Where one turn sends some rows of the set: a few examples, then the rows asked:
z_95: [-11.2  14.5 -19.5  -0.5   4.0   6.0  -1.6  10.1  10.6  13.0  10.4 -16.9
   5.9 -20.6   2.7  -0.8   7.1   1.3   2.5 -10.7 -16.8  -7.6  -9.5]
z_338: [  6.3   8.2 -12.3   5.3  -6.4   8.5  -7.6  -0.4  10.8   0.3  10.0  11.2
   7.1 -41.1   3.1  -3.5  -1.9  -2.8  -0.3  -5.1   3.5  -9.6 -16.8]
z_361: [ -4.5   6.7   6.7  15.7 -13.3   7.1  -9.7   3.3  13.1   3.4  11.4  15.3
   8.8  14.5   2.9  -0.8  -1.5  -9.0   2.8   3.0  -7.2 -15.8  -1.3]
z_858: [-13.2   6.9  15.1   2.1  14.2   3.4 -14.3   5.4  -9.9   2.7  10.3  12.5
  -1.0  -3.1   3.2  -0.6 -10.2  -3.3   9.0   2.1  -1.1 -23.7 -22.6]
z_990: [ 1.3 14.7 -9.9  8.8  0.8 11.4 -2.6  0.8  6.7  0.9  7.3  0.1 11.2  8.3
  1.8 -3.6  2.7 -1.7 -2.5 -7.0 13.1 25.3 -4.9]
z_295: [  9.7   7.9  -1.1  20.4  -7.2   7.5 -17.3 -11.0 -13.5  -4.0   7.4  -7.2
   0.4  15.1   4.8   5.5  -6.2  -1.4  -6.4   4.4   2.2  -0.7   0.4]
z_955: [ -3.5   3.7   7.1  14.0 -11.3   5.1  -9.1   4.5  15.0  -3.0  12.7  11.9
   6.4  13.2   3.4   0.4  -4.5  -8.4   4.0  11.7  -5.2 -14.1  -3.3]
z_837: [ 1.0 14.8 -9.8  5.8  5.9 11.8 -2.7  2.7  4.8  0.2  9.7  0.5 13.5  7.5
  2.5 -4.0  0.8 -4.0  1.1 -3.3 13.0 26.0 -6.3]
z_289: [ -9.9  12.2 -19.2   0.6   1.4   4.0  -1.3   9.3  14.2   7.7   9.1 -20.3
   2.1 -21.1   2.4   1.1   6.4   4.1   0.4  -6.3 -15.1  -6.9 -10.6]
z_430: [ -5.2   7.8   7.0  12.0  -6.4   8.6  -9.9   5.8   8.5   5.9  15.1  17.8
  13.4  14.0   4.2  -2.5  -3.1 -13.2   7.6   4.4  -8.0 -15.3  -2.1]
z_816: [ 10.0   7.3  -0.6  14.4   3.8   7.8 -17.0  -6.4 -17.7  -6.1  13.3  -6.5
   4.9  13.4   6.7   4.3 -10.8  -6.8   1.0  13.9   2.7   1.2  -2.3]
z_260: [  1.6   3.3 -10.4  11.4   3.4  -0.3 -13.0  -5.8 -14.1  -6.1  -0.6  -9.2
  -8.8 -22.0  -0.6   0.5   2.9  10.2  -7.2 -17.6  -0.2   4.1 -15.7]
z_245: [  7.7  12.2  -1.1  13.5   7.2  11.6 -17.8  -5.8 -23.8   4.7  14.7   0.0
  11.6  14.6   7.0   1.0  -8.1 -10.7   3.1   3.6  -0.5  -0.7   0.0]
z_306: [-14.4  10.1  14.1   8.0   5.4   5.0 -14.8   1.4  -9.5  11.1   5.3  15.3
  -1.2  -0.6   1.5  -1.3  -4.1  -0.5   2.6 -13.0  -3.6 -26.4 -19.0]
z_174: [  5.6   9.4 -12.2   3.2  -2.3   9.7  -8.0   1.1   7.5   3.4  12.3  13.7
  10.6 -41.0   3.9  -4.5  -2.4  -5.5   2.5  -5.7   2.8  -9.4 -16.6]
z_914: [-12.4   5.8  14.3  12.4  -3.9   1.4 -14.4  -1.7  -1.1   1.7   0.7   8.6
 -10.0  -0.8  -0.1   2.6  -3.6   6.4  -3.8  -8.2  -0.5 -26.1 -19.7]
z_829: [ -0.1   6.6 -10.0   1.7  21.9   3.3 -13.4   1.1 -24.8   0.0   8.9  -3.1
   2.9 -23.3   2.3  -3.8  -2.0  -0.9   5.5 -12.3  -2.3   5.6 -17.7]
z_620: [  7.4  13.0  -1.8  19.7  -3.8  11.2 -18.0 -10.4 -19.6   6.8   8.9  -0.9
   7.4  16.2   4.8   2.1  -3.4  -5.6  -4.5  -6.0  -1.3  -2.6   2.5]
z_935: [  6.4   8.0 -12.1   3.3  -2.9   8.5  -7.6   0.8   9.1  -0.1  11.9  11.9
   8.4 -41.5   3.7  -3.4  -3.3  -4.4   2.3  -2.5   3.5  -9.1 -17.3]
z_423: [ 10.0   9.3  -1.7   9.3  20.8  11.2 -14.9  -1.5   8.6  13.6  12.3 -19.0
   6.7  -8.9   5.5  -4.9  -5.8  -7.5  10.0  14.7  11.1 -18.6 -18.3]
z_638: [-11.1   2.2  15.5   6.6   5.0  -0.3 -13.8   2.2  -1.2  -6.7   5.7   5.5
  -9.6  -3.3   1.9   3.1  -9.9   3.6   2.5   6.8   1.9 -23.0 -23.4]
z_917: [ -4.0   5.1   7.2  10.3  -4.4   6.6  -9.2   7.0  10.6  -0.6  16.2  14.9
  10.8  13.0   4.6  -1.4  -6.2 -12.5   9.0  13.3  -5.8 -13.5  -4.0]
z_23: [ -0.7   8.9 -10.7   8.8  10.5   3.9 -14.0  -3.6 -22.4   5.8   2.8  -1.8
   0.2 -21.0   0.1  -3.6   4.2   4.0  -2.5 -26.4  -3.6   2.7 -14.3]
z_874: [  0.6  15.6 -10.1   7.3   3.6  12.3  -2.7   1.9   4.7   2.9   8.8   1.8
  13.6   8.0   2.2  -4.7   2.5  -3.7  -0.4  -7.5  12.4  25.5  -5.2]
z_800: [  5.7   9.6 -12.4   5.1  -5.5   9.4  -7.6  -0.3   8.7   4.0  10.5  13.3
   9.0 -40.5   3.2  -4.2  -0.9  -3.5   0.1  -8.7   2.7 -10.2 -15.7]
z_8: [-10.8  14.0 -19.0  -3.5   9.3   5.9  -1.6  12.4   9.3  10.4  12.9 -16.9
   7.5 -22.0   3.9  -0.7   4.2  -0.6   6.1  -4.8 -15.9  -6.4 -11.2]
z_535: [ 1.7 13.6 -9.6  7.5  2.9 10.9 -2.4  1.7  7.1 -1.8  8.2 -1.1 11.0  7.5
  2.0 -3.2  1.1 -2.4 -0.8 -2.7 13.9 26.1 -6.2]
z_162: [  2.5   1.0  -9.6   4.6  14.9  -1.1 -12.6  -0.7 -16.6 -11.7   5.7 -10.8
  -6.2 -24.2   1.5   0.3  -3.6   5.5   1.0  -3.3   1.6   7.0 -19.3]
z_722: [ 11.0   7.5  -2.4  17.6   5.1   8.7 -14.6  -7.2  17.0  10.2   4.4 -23.3
  -2.7  -7.3   3.0  -1.7  -0.9   1.4  -0.8   8.3  12.2 -19.9 -16.0]
z_116: [  8.0  14.3  -3.4  20.2   3.1  13.1 -15.8  -9.2  11.7  25.0   3.0 -15.7
   3.6  -4.6   2.3  -5.2   5.0  -0.9  -2.3 -10.2   7.6 -23.1 -11.8]
z_252: [ -9.8  11.4 -18.9  -2.4   6.4   4.1  -1.0  11.6  12.8   5.2  11.9 -20.6
   3.5 -22.4   3.4   0.8   3.6   1.8   4.2  -0.4 -14.3  -5.6 -12.0]
z_828: [  7.2  16.1  -3.1  11.8  18.7  15.5 -15.9  -3.1   2.9  28.4  11.0 -11.2
  12.7  -6.3   4.9  -8.6   0.1  -9.6   8.4  -3.8   6.6 -21.8 -14.1]

z_816 -> z_245
z_116 -> z_722
z_914 -> z_638
Where do these go?
z_162 -> z_829
z_8 -> z_95
z_430 -> z_361
z_338 -> z_935
z_874 -> z_990

